In the rows, zero is written as 128.
Each named move below is a turn or a mirror, shown by a few rows before and after it. Which moves, in which order, take the first row of each later pair to the second? The first pair is answered.
move X:
[140 141 131 104 138 171 104 137 137 128  84 165 109 166  98 127 167 127
  95 154 127 129  99 156 108 117 133 137 112 113  96 145 147 153 109 109
 136 120 156  98 107 129 133 116 138  86 131]  ->  [143 136 136 103 136 173 103 141 133 136  82 159 107 169  96 123 158 128
 100 155 132 133  95 161  99 117 138 137 114 113 101 143 147 142 104 117
 141 122 158  95 103 127 140 115 133  84 133]
[129  96 131  99 113 121 136 167 121 113 137 148  91 154 150 119 169 114
 108 128 132  80 106 166 141 121  71 128  93 147 140  89 124 119 121  99
 167 132 142 127 154 125 130 128 118 131 123]  ->  [125  95 132 102 108 122 129 171 123 124 144 136  81 167 154 115 156 120
 126 121 128  87 108 168 131 127  82 126  92 146 141  91 124 106 115 104
 164 131 144 124 146 128 134 134 103 133 128]
[123 102 123 107 158 130 108 120 106 129 123 125 132 114 102 176 141 123
 163 106 144 142 134 120 105 179 140 143 120 117 117 143 119  70 144 146
 121 119 153 134 133 112 141 116 157 106 115]  ->  [129 107 123 106 161 129 117 117 108 116 123 129 140 107 102 179 146 122
 150 109 144 136 135 111 111 178 137 139 118 118 110 139 121  78 153 138
 122 115 150 138 140 116 141 115 167 104 115]
[102 158 108 151 121 165 123 118 102 166  95  98 101 179  89 137 156 128
 124 114 145 155 174 189 113 146 150 150  86 122  79 167 157 122  99 119
 100 167 162  61 113  67 165 108 121 132 143]  ->  [112 160 112 142 131 158 142  89 118 113  81 115 137 154  82 156 192 121
  80 127 147 142 170 181 159 138 136 157  78 121  73 169 145 158 123  95
 106 150 146  83 150  64 147  91 148 130 140]
move F:
[147 137 145 148 139 104 140  92 121  86 125 128 169  80 150 115 169 122
  98 137 140 110 141 113 170 104  98 121 114 140 169 132  95 159 135 115
 121 117 113 159 185 128 113 100 146 127 115]  ->  [153 116 154 145 153 114 139 103 114  88 111 141 173  87 133 111 176 114
 104 125 136 118 152 126 172 111  92 128 115 128 163 120  98 155 146 115
 130 132  98 148 183 126 108 103 149 118 121]
[ 85 123 101 112 123 149 132 108 108 132 136 127 162 146  93 153 103 118
 116 104 136 139 134 152 160 161 147 141 161 118 121  98 134 105 142 125
 135 138 162 116 122 106 107 107 121 114 124]  ->  [ 83 132 102 113 120 140 133 106 107 139 143 124 160 137  96 150  98 123
 114 102 132 136 131 145 156 159 153 136 165 120 123 102 138 103 139 129
 132 126 166 124 112 109 107 104 124 120 121]
[131 155  69 101 133 112 153  62  96  96 116 139 144 137 182 107 109 132
  90 129  77 160 135  92 124  99 144 101 137 121 116 145 100 161  67  67
 104 104 158 157  67 148 145  90 107  95  97]  ->  [135 135  82  86 152 126 152  78  99  82  83 170 158 151 164 108 141 129
  85 132  80 162 140 114 137  94 129 106 125 106 103 137 108 170  78  58
 120 120 141 134  65 148 137  97 113  79 102]
[136 144  98 115 109 143 130 122 159 132 107 123 124 148 152 125 132 117
 130 146 120 116  74 167 102 106 159  89  89 117 130 120 132 124  96 119
 102 106 139 120  86 116 172 144 105 125 114]  ->  [137 131 111 107 120 152 128 136 159 128  89 137 127 156 143 127 145 115
 135 146 123 125  80 180 109 107 153  93  84 112 120 114 135 128 100 115
 115 118 129 102  90 117 169 146 112 111 117]
move E:
[133 127 122 123 130 139 113 165 138 148 121 130  97 154 177 103 115 145
 155 121 130 143 118 141 103 118 136  93 111 121 133 117 133 118 103 120
 148 121 141 110 116 139 151 152  83 145 128]  ->  [138 107 131 123 140 145 114 170 137 140 106 144 100 157 171 103 131 138
 157 112 126 141 130 150 123 122 116 102 102 117 132 106 124 119 114 118
 161 137 122 102 123 147 147 161  84 139 129]
[132 148 123 137 114 104 141  94 139 104 113 125 157 121 122 145 147 121
 104 150 134 138 108 120 134 117 128 139 128 125 115 143 128 154 141 131
 108 111 146 139 121 117 124 115 145 127 129]  ->  [137 141 133 135 124 106 140  95 141 101 104 135 165 124 117 145 157 121
 104 150 133 142 113 119 143 119 120 145 128 122 113 137 126 156 145 131
 117 120 134 141 129 120 120 119 150 125 134]
[138 129 142 104 141 143 126 117 131 132  94 143 138 146  98 141 139 130
 126 119 132 144 125 136 129 136 132 145 133 110 123 137 147 147 121 123
 112 145 122 108 102 120 114 137 146  95 131]  ->  [130 152 124 102 133 136 125 111 134 142 110 131 132 142 109 138 126 137
 127 128 129 144 121 128 119 136 148 140 139 114 124 147 152 146 112 128
 103 133 136 114  89 117 120 132 136  99 127]
[123 113 144 111 128 133 113 119 119 154 117 120 110 157  93 122 118 100
 167 113 140 151 138 112 129 129 126 134 144 108 122 124 128 111 128 160
 128 144 131 124 118 120 114 134 136  86 150]  ->  [126 123 133 113 122 134 117 117 124 159 130 112 110 156  93 120 113 108
 169 117 137 151 126 109 119 126 137 131 146 111 128 135 132 110 125 160
 125 138 141 126 108 118 120 132 132  91 141]
move Q:
[170 123 124  99 103 142 121 136 135 165 130 109  94 160 172 116 150 139
 145 137 138  92 120 189 158 140 160  83 127 108 161 138 164 124  87  90
 149 106 147  89  86 131 121 127  90 149 133]  ->  [178 112 132 103 110 147 122 140 146 144 123 123 106 150 180 114 166 138
 132 139 142  83 118 193 181 133 141  81 118 110 167 136 162 136  99  78
 159 104 142  94 101 139 115 126  93 152 134]
[119 127 125 126 129 122 106 143 122 153 127 114 100 132 136 111  72 123
 156 148 125 139 138 139  92 135 165 120 129 100 111 155 155  81 107 120
 109 159 130  91  67 115 166 142 119 119 137]  ->  [139 102 131 146 138 115  96 172 123 147 129 122 103 126 166  91  89 119
 152 133 119 123 156 149 127 133 123 115 112  98 128 131 144  84 122 116
 134 163  96  98  91 139 168 170 105 144 125]
[125 128 111 133 123 122 134 159 155 111 104 149 153 104 148 146 130 123
 116 150 110  75 124 119 151 118 123 121 119 106 122 102 128 137 120 154
 122 128 125 116 161 124 146  93 135 143 157]  ->  [120 135 108 131 122 120 134 150 156 109 108 141 151 110 132 149 119 129
 118 154 106  81 120 116 137 117 144 120 124 104 116 106 129 135 119 154
 109 125 137 115 155 113 147  85 142 131 160]
Then:
Between the rows of a pair lie two moves.
[112 102 147 131 128 135 122 131 129 112  87 149 153 126  88 143 135 123
 114 131 122 126 140 142 145 132  86 157 127 112 132 142 120 139 155 145
 151 132 105 112 150 124 131 133 153 122 134]  ->  [ 97 109 130 146 106 118 111 146 117 164 127 115 116 140 106 133  84 126
 159 117 116 140 132 130 105 140 112 147 148 126 144 151 130 100 131 171
 136 131 125 111 124 130 149 136 119 141 135] => X F
[143 146 130 124 115 110 157  88 142  89 144 126 154  91 136 144 146 125
 101 137 140 115 132  98 167 115 127 139 131 145 127 127 115 146 156 128
 116  94 119 160 152 140 115 104 162 140 131]  ->  [132 157 129 110 115 123 158  83 142  95 126 130 157 112 100 168 134 129
 107 145 142 142 121 100 135 125 158 143 150 131 111 137 126 140 141 132
  94 102 147 132 125 118 109  94 178 113 152] => F Q
[107 169  90 128 127 133 152 104 125 107 125 159 152 152 136  79 120 153
  76 151 113 120  91 164 107 102 159 131  71 140 118 133 144 151  81 106
 109 139 114 123  73 106 129 109  83 132 121]  ->  [115 170  92 134 123 131 158  97 130  97 130 165 162 136 144  81 132 152
  61 154 116 113  94 158 122  99 148 134  68 146 122 132 138 163  91 100
 111 138 107 134  89 114 120 112  91 138 114] => Q X
[117 190  98  82 131 152  97 126 111  84  75 132 131 157 142 143 158 162
 104 157 115 100  81 123 108 116 110 115 115 111 107 117 100 164 107  85
  96 115 134 150 128 109 138 107 125 119 124]  ->  [114 174  98  99 115 153  78 168 102 129  92 120 100 172 166 115 124 166
 148 138 106 103  86 133  85 119 109 106 110 114 124 104 106 133  87  98
 109 135 123 128 107 121 154 136  85 129 116] => X Q
[120  72 112 139 148 143  99 145 138 174 121 154 117 156  99 138 100 105
 173 126 139 175 169 121  98 149 139 138 152 109 123 122 114  96 117 162
 114 158 120 126 101 109 112 151 119 127 144]  ->  [140  64 118 153 141 136  94 168 133 172 132 150 114 147 133 119 106 108
 170 116 139 155 174 127 117 140 119 125 137 118 139 111 111  99 127 154
 129 156  97 133 115 129 121 168  94 156 123] => E Q
[149  57 146 175 121 140 148 101 189  67 136 136 150 130 112 133 164  93
 112 122 144 134 149 116 137  99 147 162  65 158  92  99 151 195 131 121
 113 137 110 114 179 107 141  91 151 121 158]  ->  [148  91 139 167 110 147 155  98 193  63 138 131 147 135 117 136 156 106
 109 133 138 128 120 127 116  86 172 153  63 154  85 118 160 203 111 115
 103 126 142 112 164  94 150  86 143 110 158] => E F
[145 137 119 124 105 129 171 135 146 131 168  80 117 102 164 119  92 146
 117 147 109  95  93 117 108 112 161  99 145 139 137 141 163 156 122  99
 130 122 172 167 126 113 147 146 108 130 116]  ->  [151  90 156  99 151 146 173 123 144  87 105 137 156 104 101 140 147 130
  92 143 126 111 128 124 153 124 126 139 141 111 108 124 151 169 158  87
 143 144 131 148 148 101 105 138 159  97 133] => E Q
[127 145 107 136 136  93 131 102 129 111 143 119 126  95 146 125 143 127
 111 123 119 122 116 136 138 119 118 128 144 154 136 130 108 145 149 147
 123 113 130 173 142 143 132 106 133 126 132]  ->  [126 158 107 122 143 108 135  90 130 104 129 126 126 106 124 140 144 134
 107 134 116 133 108 140 120 117 138 132 149 138 121 138 115 152 138 145
 113 111 145 160 128 123 130 105 138 101 142] => F Q
[185 126 117  90 129 140 103 100 133  81 124 157 116 150 135 115 155 139
  75 136 115 127 109 186 133  88 121 116  92 132 131 156 109 158 136  96
 132 109 150 145 125 128 161 125 132 132  88]  ->  [181 115 115 101 124 144  89 128 126 114 134 151  92 165 153  99 132 147
 111 123 112 133 117 195 118  91 116 107  92 133 145 138 112 135 125 104
 140 123 145 128 108 133 175 149 105 145  90] => X Q
[127 127 111 132 129 122 132 149 120 148 162 115 110 124 145 130 102 130
 131 135 149 106 118 123 108 131 137 117 113 142 140 130 137 112 107 156
 146 130 111 127 137 131 136 145  98 175 119]  ->  [130 112 119 137 130 123 130 149 122 143 157 122 116 122 143 130 109 121
 131 131 150 106 130 121 126 136 124 125 111 144 140 119 126 113 124 150
 151 130  95 132 145 135 131 151 103 177 121] => E F
[ 92  43 125 183 109 101 108 137 119 195 172 123 112 143 137 125  97 123
 185  63 143 147 175 118 152 135  66 157 138 122 104  49 114  83 149 134
 146 162  57 122 129 153 109 139 113 105 122]  ->  [110 106  95 184  93  64 136  71 141 143 214  99 141  90 156 141 113 126
 119  92 141 110 147  68 183 115  67 148 136 148 114  75  92 132 157 119
 128 105  76 190 179 153 110  85 147 135 103] => F X
[138 102 126 155 101 112 103 131 110 148 165 118 112  98 138 126  95 112
 153 142 116 130 154 128 110 148 126 108 142 126 133 117 142 143 103 167
 101 123 145 136 127 160 115 115 123 152 113]  ->  [146 117 126 144 109 108 118 105 118 116 154 125 137  87 121 143 120 106
 124 153 124 125 155 113 129 144 126 122 146 128 130 124 135 172 117 159
  92 108 148 151 147 152 103  88 146 146 116] => X Q
[106 156 126 120 123 117 140 102 112 125 145 109 110 145 118 140 128 138
 111 114 128 127 128 108 111 131 168 123 157 117 120 124 110  97 100 142
 106 126 128 133  98 128 125 108 114 132 148]  ->  [123 148 139 130 126 110 145 103 117  93 145 120 124 124 133 138 158 127
  80 110 133 103 138 104 151 127 141 124 140 122 131 113  98 118 122 128
 121 119 102 154 133 137 114 111 123 145 139] => Q X
[114 116 110 148 117 100 110 110 117 157 153  94  95 114 135 120 104 124
 146 121 130 151 140 113 119 122 123 157 153 153 141 138 113 121 134 174
 113 125 139 121 107 131 164 128 124 144 130]  ->  [117 130 107 135 124  99 125  79 120 124 148  98 119  99 121 137 124 122
 109 136 136 144 138  99 138 121 120 161 153 149 132 144 106 143 142 168
 105 111 141 140 123 121 152 109 150 132 133] => X Q
[117 156 109 143 103 121 142 138 140 145 148 105 119 122 122 134 132 129
 136 131 133 139 140 123 103 129 128 115 121 133 123 134 120 123 105 135
 101 126 144 153 114 135 144 127 109 146 113]  ->  [127 132 126 136 123 121 148 134 144 113 130 131 146 109 112 141 164 116
 111 130 138 132 149 125 133 130 101 127 116 121 109 124 108 142 132 124
 114 129 114 157 141 138 126 124 132 135 112] => X E
[122  90 138 150 132 121  99 150 117 170 137 125 113 131 122 131 105 114
 164 110 117 151 156 131 126 147 112 137 143 126 135 101 121  94 133 156
 130 156 113 111 118 137 116 147 115 135 137]  ->  [124 163 110 142 110 100 130  93 138 138 166  92 134  97 139 148 103 128
 114 142 114 122 119 100 122 127 144 123 143 141 133 135 120 138 116 143
 105 108 162 153 129 123 127 107 131 148 130] => X E
[201 172 140 102 128 103  97 126 156 143 146 128 139 150 142  81 111 121
  63 163 122 106 112 178 155 151 103 135  68 156 193 136 135 173 148  86
 194 112 103 148 133 102 151 140 115 159  85]  ->  [193 141 162  82 159 123  97 122 156 123 105 163 160 160  93 100 137 112
  57 167 129 134 128 194 154 161 103 161  74 135 171 130 134 173 161  86
 191 134 100 122 123  92 134 133 145 120 106] => Q F
[102 175 102 135  93 106 129  96 118 154 185  83 123 123 145 153  72 143
 151 126 136 129 107 101  92 122 161 118 151 160 128 141 134 108  89 146
  88 108 179 157  89  97 144 104 119 137 135]  ->  [130 108 157 123 147 114 142  93 123  77 123 148 185  97 109 167 165 113
  98 124 152 118 160 114 194 127  81 155 126 137 112 111 101 149 162 118
 119 131  97 166 157 107 102 105 171 120 131] => X E
[161 120 159 135 167 145 118 139 127  80 124 134 148 127 177 111 144 120
 100 121 111 121 120 106 205 134  92 128 109 123 133 113  95 167 188 112
 161 130 102 116 159 166  66  97 126 160 100]  ->  [166 182 136 114 155 157 128 124 142  73 122 128 142 135 191 114 134 140
  81 143 100 107  72 122 165 114 134 111  99 121 124 141 115 191 156  92
 149 112 155 107 134 148  87  82 119 147  99] => E F
[130 152 139 141 146 113 142 116 153 134 158 137 156  68 179 137 140  95
  95 118 119 117 134 105 171 124 132 131 144 139 142  85 160 168 178 128
 123 138  61 177 140 128 119 108 131 148 130]  ->  [121 123 139 151 147 120 119 161 134 185 158 135 120 103 179 121 115  99
 153 104 116 140 146 130 141 139 130 134 153 134 149  71 171 124 160 152
 128 164  54 137 107 135 129 139 101 147 138] => X E
